Named moves come first, each a turn or a mirror and shown by rows before and after it. Which of them, in which order, take the first row of each pair that follows to the second? Write the first one first, as in the answered first pair.
k_183:
[ -6   7   5  -1   0  -8   6 -15  10   2   6   6   0  10]  ->  [  0  -3  -6  -8  -2   9   7   6   0   2 -13 -13   9  -3]
[ -6  -2   4  -2  -4  10   4   6 -20   6   4   6   6  -4]  ->  [ -9   3   7   0  -4   5   4  -1 -16   6  11  12   2   0]
[  6  11  -1 -10  -3   1   3 -19   6 -16 -12  -9  13  14]  ->  [  7  10  -3 -11  -3   4   1 -16   3 -15 -15 -11  13  13]
[ -6   1  -7   8   8  13  22 -11 -20  -2 -10   6  12  -8]  ->  [ -8   5  -3  12   9   6  22 -20 -17  -2  -3  13   8  -3]
k_291:
[ -7  21   3 -13  -9   4 -15 -11  25  -7   9   4  -7   6]  ->  [  2  12   0 -11  -5   0 -18  -2  35 -10   0  -6  -1  -1]
[  4 -19  -9  14  14  -5  -1  12 -17  11   8   9   2 -15]  ->  [  8 -19 -12  10  12  -5   7   2 -24   6  -3   2  18 -10]
[ 1  2  4 -6 -5 12 -8  3  9 -1 -1 -6  1 -1]  ->  [ 0  3  4 -8 -5 13 -5 -1  6 -2 -2 -4  3  2]
k_20:
[ -7 -24  -3  -3   7 -11   1  -6 -33  11   2  -1   1   6]  ->  [-16  -4   5 -21 -12   4  -7 -22 -15  -1   4  -7   1  21]
[ 17  -6   2 -13  -4  -6  -1  -6   9 -20   3   8   8  13]  ->  [ 21 -14  -1  -8   1 -10  -2   5   7 -18  -1   5   9   4]
[ 14  -8  -3   3   0 -12  23 -39 -12   6 -11 -12  28  19]  ->  [ 15  -3  -1  -8 -11  -1  15 -33  10  -3 -18 -26  30  18]

Each pair is two moves apart.
[  3  -1  -3 -11  -2  11   9   5  -9  -6  -6 -17  12  10]  ->  [  2  -3  -4  -8   3   5  13   1 -19  -2  -1 -11  11  11]
k_20, k_20
[ -1   6  14   0   2  -4   0 -19  -4  -2  14  15 -19  18]  ->  [ 22 -13   3  -1   9 -10   4 -11  10 -12 -16 -14   9  10]
k_291, k_291
[  6   0   2   0   7  -7   9 -13   5   0 -10 -10   2   6]  ->  [  1  -1   5   6   9  -8  -1  -2  13   6   4   0 -13   0]
k_291, k_291
[  1  -8  -9   6   4   8   3   8 -14  -3  -6  -4  -7  -2]  ->  [ -5   7   2   1  -4   5  -3  -7  10 -10   4  -1 -11  10]
k_183, k_20
[  4   3   5   0   6  -3   0  16  11   0   5   3 -12 -15]  ->  [ -4  15  10  -4   0   0   3   0   7  -2  10  11 -14  -4]
k_20, k_20
[  8  11  -2 -22   4  23   0  -4   1  -3   0  -2  -5   0]  ->  [ 12   5  -3 -17   7  19  -3   5  11  -4  -1  -6  -5  -6]
k_291, k_291
[ -1 -13  -4 -13  -8  19   7  19 -19   8 -10 -10  -5  -7]  ->  [ -5 -13   0  -4  -4  13   3  23 -20  13   3   2 -17 -12]
k_20, k_291
[  1  -8   4  10   3   3   6   5  -7  -8   5   8 -10  -5]  ->  [  2  -7   3   4   1   2  12  -2 -12 -10  -3   4   1   0]
k_291, k_291
[ -6  12   8 -11  -9  10   9 -22  -8  -7   5   6   3  15]  ->  [-11   7   6  -7  -8  21  -4   7  -6   3  13   9 -20  -3]
k_183, k_291
[ -2  -2 -12 -20 -11  39   6  -1 -11   2 -13  -2  -4   7]  ->  [  3 -13 -14  -9  -3  33  -7  21  10   4 -12  -6 -12  -9]
k_291, k_291
[ 0 -8 -5 10  6 -2  0  7 -9  8  6 12  0 -2]  ->  [ -4  -1  -6  -4  -8  17   0   8 -10   1  -4   1   5   1]
k_20, k_183
[10 -1  2  8  9 -3  1  7  1  2 -4  5 -2 -5]  ->  [11  1  3  6  8 -5  7 -2 -2 -1 -8  2  6  1]
k_183, k_291
[ -2   6   7  -2  -2  -8  -2 -17  25  -6   5  -2   2  12]  ->  [ -8  11   2 -17 -11  17   4 -13  -7  -5  -2  -4   3  11]
k_183, k_291
[  5  -2 -13  18  15 -23   8   0 -15  10   4  15  -1 -11]  ->  [  3  16  -6  -9 -12   2 -12   4  34  -9  -7 -11   2  -4]
k_20, k_20
[  2  -1  -6 -13  13 -19   4   2   4  13  14  11 -12  -3]  ->  [  3   3  -4 -22   6 -10  -4   6  23   7   8  -1 -12  -3]
k_20, k_20
[ -5   4  12   5   2 -28   4  -2   3  -1 -11  -4   3   6]  ->  [-11  10  10  -3  -5 -13   9  -6 -19   1 -11  -1   0  10]
k_183, k_291
[  4  10  -5 -12   0   4   6   6 -15   7 -15 -13   8  -4]  ->  [ -5  19   1 -15  -7  13  -3  10  -7   8  -4  -6  -7  -5]
k_291, k_20
[ 12 -11 -12   1  -1  -7   0   4  29  -5  -3 -16  11  -5]  ->  [ 11  -7 -14  -8  -8   4   5  -2  16  -9 -11 -21  18   0]
k_291, k_20
[  2  -8   3   8   7 -23   4 -15   3  -3  -4   4   9   8]  ->  [  5 -10  -2  -6  -3  -3  -1   0   5  -7 -21 -14  15   2]
k_20, k_183
[ -8   5   5   2   2   5   3  -5 -21   6  13  16 -15   2]  ->  [ -9   8   3 -11 -10  23  -1   1 -18   1   1   1 -10   0]
k_183, k_20
[ -7   9  -5   7   4   4 -18  14  12   1   8   8 -25 -10]  ->  [  7  -8 -17  13  19 -14   8   0 -19   1 -10   5   5  -5]
k_291, k_20
[ 11 -15  -6  19  22 -14   8   4  -8   9  -1   2  10  -7]  ->  [  6 -10  -6  13  17  -6  16  -7 -23   7  -3   3  14   1]
k_291, k_183
[-11  14  10  -4  16 -26 -10 -20  24 -10  -4  14  -4   8]  ->  [  3  -5  -7 -12  15  -6 -12  13  18 -10 -35 -14   9 -12]
k_291, k_183
[-21   7   8 -10 -12  14  -1  -3  -4  -3   8   8 -19  10]  ->  [-11  -5   8   2  -2  -2 -11  12  27  -3   8   3 -18  -1]
k_291, k_183
[-10   4   3  12   5  -5  -1  -3  -1  11  21  12 -20  -1]  ->  [-11   3  -4   2   1  13   5   1 -25  14   8   7 -13  -2]
k_183, k_20
[-20   5   9  -9  -3  18  16 -27 -25  -1   0 -10  21  23]  ->  [ -2 -25   2  14  15   3 -12  26  26   3  -5 -26   7 -14]
k_291, k_291
[ 13  -6  -4   0   4 -11 -21  18  34  -7 -17 -11   0 -19]  ->  [ 12   8   0  -7  -1 -19  -1 -24  21 -17 -21  -8  21   9]
k_183, k_291
[  2 -10  -2   1   3   7  -1  17   8   1  -4   2   2 -11]  ->  [ 6 -7  1  5  5 -6  5  0 16 -5 -5  1 12  0]
k_183, k_291
[-12   3   9   2  -1   5 -25  -1   4  -8   9 -14  -1   1]  ->  [ -8   3  10   2   0   0 -22  -7   8 -11   6 -16   5   5]
k_291, k_183
[ -3  13  12 -13  -6   4 -10 -15   6  -1   6   5 -14   6]  ->  [ 10   2   5 -14  -3   0  -7 -10  13  -8 -14 -15   5   4]
k_291, k_291
[ -6  12   8  -6 -13  19  -3   0  -8  13  19   3 -34  -1]  ->  [ -2   9   9  -3 -11  14 -11   4  12  11  20  -2 -36  -5]
k_20, k_183
[ -3  -8  -3  -2   8   0   1 -12   1  -4  -1   6  -3   3]  ->  [-6 -8 -3 -5  6  7  1 -7 -5 -1 -1  5 -4  1]
k_183, k_291
[ -4   2  -2 -12  -8  16   1   8  -5   2 -11  -8   1  -5]  ->  [ -4  -3  -3  -7  -4  13  -1  14 -11   7  -6  -2  -5 -10]
k_291, k_20
[  3 -11   2  -3  21   4   5 -17 -15  -5   1  -1  11  19]  ->  [-10   2  12  -8   9  15 -11 -13   3  -3  16   4 -10  19]
k_20, k_291
[  9 -15  -4  -3   5 -13   4 -16 -17  10  16  24 -21  -3]  ->  [ 25 -25 -13  -6   7 -16  12 -17 -12   1  -8   3   6  -3]
k_291, k_291
[ -8  16   8 -14   4  -1   4 -15 -10   4  13  -1   0   9]  ->  [ -4  15  10 -15   1   0  -7  -3  19  -1   8 -12   0   3]
k_20, k_183
[ -6   4  11   3  -1   1 -11   5  18   4  20  11 -22 -10]  ->  [ 12 -16  -1  15  17 -20  12  -3  -9   6   0   6   8 -11]
k_291, k_20
[-10   6  -6   3   0 -11 -11   6   3   2  -1   6 -16   2]  ->  [ -6   7  -9  -5  -3  -8   2  -7  -8  -4 -15  -4   2  13]
k_291, k_291
[ -2 -10   3   9   9  -7  -1   2  -4  -4   4  10  -5  -6]  ->  [-3 -7 -1 -4 -2 12 -2  9 -7 -7 -8 -2  1 -7]
k_20, k_183
[  5  -6  -6   7  11 -13  14 -10 -23   5  -3   7  10   6]  ->  [  9 -15  -8  16  18 -17   3  10  -5   9  -1   7  -1  -7]
k_291, k_291
[ 8  2  2  4 -2  5 18  4  4  0 -1 -1  5 -1]  ->  [ 4  5  6  6 -1  1 16  0  7  2  8  7  1  1]
k_183, k_291
[ 13   1  -4 -12  -1  13  -4   1 -19 -16   7  12   3  12]  ->  [ 21  -9  -8  -9   3  11  -7  15 -13 -14   1   5   5   3]
k_20, k_20
[ 13  -2  -4  -7  -3  -3   5   5  -1  -5 -17  -8   2  11]  ->  [  5   6   3   0  -1 -13   1  -4   6  -3   4   8 -13  16]
k_183, k_291
[-1  3  1  3  8 -5  1 -5 -1 -2  8 14 -7 -3]  ->  [ 1  2  1  4  7 -9  4 -9  0 -4  5 11  0 -1]
k_291, k_20
[ 10  -1  -7   9   3 -12   2  -2  -5 -11 -15 -13  -6 -10]  ->  [  2   6  -2  13   3 -15   2  -9 -13  -5   1   4 -20  -6]
k_20, k_291
[-11  -1   3  -5   5 -12  17 -16 -16   6  -5   7  -4   3]  ->  [ -5 -11  -1  -2   7  -7   5  14  -7  11  -8  -1 -16 -17]
k_291, k_183
[  2  12   0  -1   0  -1  -9 -10 -17  -5  16  13  -2  18]  ->  [ 11  -5  -6   8   7   0 -22  23   2  -2   7   0  -6  -4]
k_291, k_183
[ -6   1  -3  -7  -2   3   8 -16 -20   3   6  10   2  12]  ->  [ -3  -1  -6 -18 -11  19   1  -4 -10  -3  -8  -8   6   6]
k_183, k_20
[  7 -10   0  12  12 -11  10  -6 -20   5   1   5   8   1]  ->  [  7  -1   4  -5  -7   7  -6   2  18  -8  -9 -20  12   2]
k_20, k_20
[-14  21  11 -23 -23  21 -11   4  15   4  14   8 -20  -1]  ->  [ 11 -22  -8   9  14 -13   3  29  -9  18   4   8  -8 -27]
k_291, k_20
[ -9  -4   0  11  11   1  -7   6  -5  10  10  16 -16  -1]  ->  [ -7   2   2   0   0  11 -17  12  18   1   2   1 -15  -2]
k_20, k_20
[  0   9  -7  -9 -10  12  -5  12  -2  -4 -12 -10   7  -7]  ->  [ -1  10   3   5  -2 -11 -12   3  21  -5   5   1  -2  -2]
k_183, k_291
[  7  -1   3 -15 -20  13  -1  10 -14   6  -3 -16  -4   8]  ->  [  6  -5   1  -9 -14   6   5   8 -30  11   1  -8  -5   7]
k_20, k_20
[ 7  1 -7  6 -3 12 -9 20  6  4 -2 -3 -2 -6]  ->  [ -2  11  -4  -1 -10  18   0   2 -13   3   4   5  -3   8]
k_291, k_291
[-7  2 -5 -8 -3 12  2  1 11 -1 -3  0  5 -3]  ->  [-7  2 -1 -4 -1  7 -1 -2 18 -2  1  4  2 -3]
k_183, k_291
[  0 -10   4   1   2   5   6  15 -19   8   7  14  -5   1]  ->  [  8 -14   0  -3   2   4  12  12 -20   4  -6   3   8   3]
k_291, k_291
[ 2  1 -2 -2 -4 -5  2 -1 13 -2  1  0  0  4]  ->  [ 5 -1 -4 -5 -6  3  4  2  8 -3 -6 -4  5  2]
k_291, k_183
[ -1   0   5  -1   1  -9   9 -15   2   1   5   2   8   0]  ->  [ -7   2   2  -5  -4   5   7  -8 -13   5   5   5   1  -3]
k_183, k_291
[  6   5   0  -5   4  -2  10 -20  -4  -3 -17  -7  24  11]  ->  [ 11  -5  -4   1  11  -7   9  -9  -5  -1 -21  -9  24   2]
k_20, k_20
[  5  -2  -9  10   6  -4 -10  19  15   8   7   6 -14 -17]  ->  [  4  -4 -16   3   4   8   0  20 -14  11  -2   4  -9 -18]
k_20, k_183
[  8 -16  -6   8  13 -14  -7  22   2   3  -1  -1   2 -11]  ->  [ -8  15   8 -14 -12   1  -9  -9  12  -9   7   2   0  16]
k_20, k_20
[  5   7  -1  -3 -17  25  13   6 -10   2 -11   7   7  -3]  ->  [ -3  12   7   5 -15  17   6   4   0   7  10  22  -9  -2]
k_291, k_183
[  2 -13  -7   1   1  -3   5  13  -4   0  -5  10   4  -9]  ->  [ -2  -5  -5  -5  -5   5   9   5 -15  -2  -4  12   6  -1]
k_20, k_183
[ -1 -10  -5   7   6  -7   0  12  -4  10   5  -4  -7  -2]  ->  [-1 -8 -2  8  5 -8 -4 10  7  8  7 -6 -8 -2]
k_20, k_291
[  3  -7  -4   8  10  -4   9   2 -24   7  -2   4   2  -2]  ->  [ -7  14   7  -8  -8   5   4 -16  -2  -4   3   1   0  15]
k_183, k_20
[  2   6 -10  -2  -1   9   6  -6  -8  -3   5   5  -4  -6]  ->  [  2   7 -10  -4  -4  10   0   1   3  -6   6  -1  -8  -9]
k_20, k_291
[  3  -7   8  15   5 -14  14   8  13   3  -2  17 -16  -4]  ->  [ -1   4  13   3  -8  -3   8   1  29  -5  -3   9 -15   3]
k_20, k_20
[  2   2   2  16  11 -26 -13  -6  13   2   4   9  -2   6]  ->  [  5   3   1  10   7 -24 -12 -10  20  -5  -5   0   7  12]
k_20, k_291
[ 0  2  4  2  5 -4 -3 -4 12 -3  5 -1 -1  0]  ->  [ 3  0  2  1  6 -6  3 -8  4 -4 -1 -4  8  2]
k_20, k_291
[  3  -6   4   6   4  -3 -11  12  26  -2   5  -4 -10 -19]  ->  [  4   4   5  -3   0 -10   8 -24  14 -12  -5  -5  14   6]
k_291, k_183
[ -3   7   7  -8 -19  -8   1 -19  -2 -10  -2  -1   3   7]  ->  [-10   8   8  -9 -21   3  -7  -5  -8  -3   5   6 -13  -2]
k_183, k_291
[ 10 -18  -8  -6   5   6   3  23  -9   1 -22 -24  11 -15]  ->  [ -2   9  16  -1  -1 -17  -8 -13  38 -10  10  -6  -3  10]
k_183, k_20
[14 -8 -3 25  8 -2 15 -7 -7  3 -1  7 -9 -2]  ->  [  6   8   3  11  -5   9  17 -23  -7  -2   1   8  -7  10]
k_183, k_20
[  5  -8  -3  -9 -10   8   4  13  -9  -4 -16   5  11  -1]  ->  [ -6   4   5  -8 -13   6   3   2 -14  -1   2  22  -4   7]
k_291, k_183
[  1  -6   0  -5  -8   7   0   3 -15   2  -9  -8   8  -5]  ->  [ -2   0   4  -7  -9   8   2  -4 -16   1  -7  -8   9  -1]
k_20, k_20
[ -4  10  -2 -10  -7  11   4  -1 -16   1  -4  -5   8   5]  ->  [  1  -1  -4   0  -1   5  -7  21   4   3  -4 -10   1 -10]
k_291, k_291
